Some points, one per row:
[-15   6 -22   3  41 -15  -2  32]
[ 30   1 -37 -14 -43  -7  29  43]
[-14  21  -1  11  31  -1  -5  -3]
[-25  -7  14   1  -5  27 -36   5]
[-26  -4 -23  13  30   1   8  31]
[-10 -21 -12   4 -14  -1  18  20]
[-50  -5   8  11  21  -2  -7   1]
[ 11   4  46 -30 -12  17  -4  12]
[-33   5  27 -31  28  19   1  63]
[-13 -10  21 -16  19  24   2   2]
[-10  -4  18  32  48 -21 -39  -9]
[ -8   1  65   2  17 -12 -24  12]
[-33 -14  14  -6  38 -31 -13  37]
[-29  -7 -62   5  61 -41 -13  17]
[  8 -21  36 -15  -2  13  25 -27]
[ -2 -15   4  -3 -17  44  18 -23]
20 more points follow, each with its number after it:
[ 15   7 -43  -5 -10 -15 -19  -4] 0
[-13  12   1  -2  44 -14 -34   1] 1
[-20   9 -17  -4  33 -18  -9  13] 2
[  8  -6  67   3  26   8 -53 -35] 3
[ 23  -7  78  -2 -29  33   5 -36] 4
[ 59  14  10 -16 -85  39  50 -54] 5
[-21   9  23   7  17 -20 -53  27] 6
[-33 -13 -27  15  13  24  -6   9] 7
[ -3  15   5 -23 -19  48  15 -25] 8
[  8  -3   1 -41 -26 -12  -3  18] 9
[ -5   6  37  14  17 -14 -31 -51] 10
[-25  25 -27  10  15 -17  29  12] 11
[ 12   8  28  -3 -17   7   2  20] 12
[-26   9 -39 -14 -24 -18  -2  55] 13
[ -5 -19  28  -5  32  -8  -3   4] 14
[ 10 -25  26  11 -24   7  15  -4] 15
[ 16  -6   9 -22 -21  18  -1  -8] 16
[ 16   8   4  14  10 -25  -3 -31] 17
[ -6  -7  32   9  35 -12 -24  13] 18
[-3 -1 -4 -5 15 22 -9 -2] 19
Which of these numbered points is nearest to each point below, looking only along the 2 directions in which the first points spread most? Its number follows each.
[ 23 -24 -31  -1 -22  10  25 -30] > 9
[ 13   6  22  20 -17  -5  -9  -9] > 12
[  4  -2 -23  -4   0  -5  12  -9] > 0
[  0  12 -21   0   3 -19   2   7] > 7
[-22  15  10   9  37 -30   0 -12] > 1
[-37   0   1  19  40  15   1   2] > 1
[ -6   0 -29   8   0  10   1 -27] > 7
[-48   6 -29  -8  -8  10   2  48] > 0
[ 15  14 -28  11 -15  13  12 -23] > 9
[-13  18 -18  -5 -22  35  24  -9] > 9
[  1   6 -52  25  59 -22 -22 -29] > 2
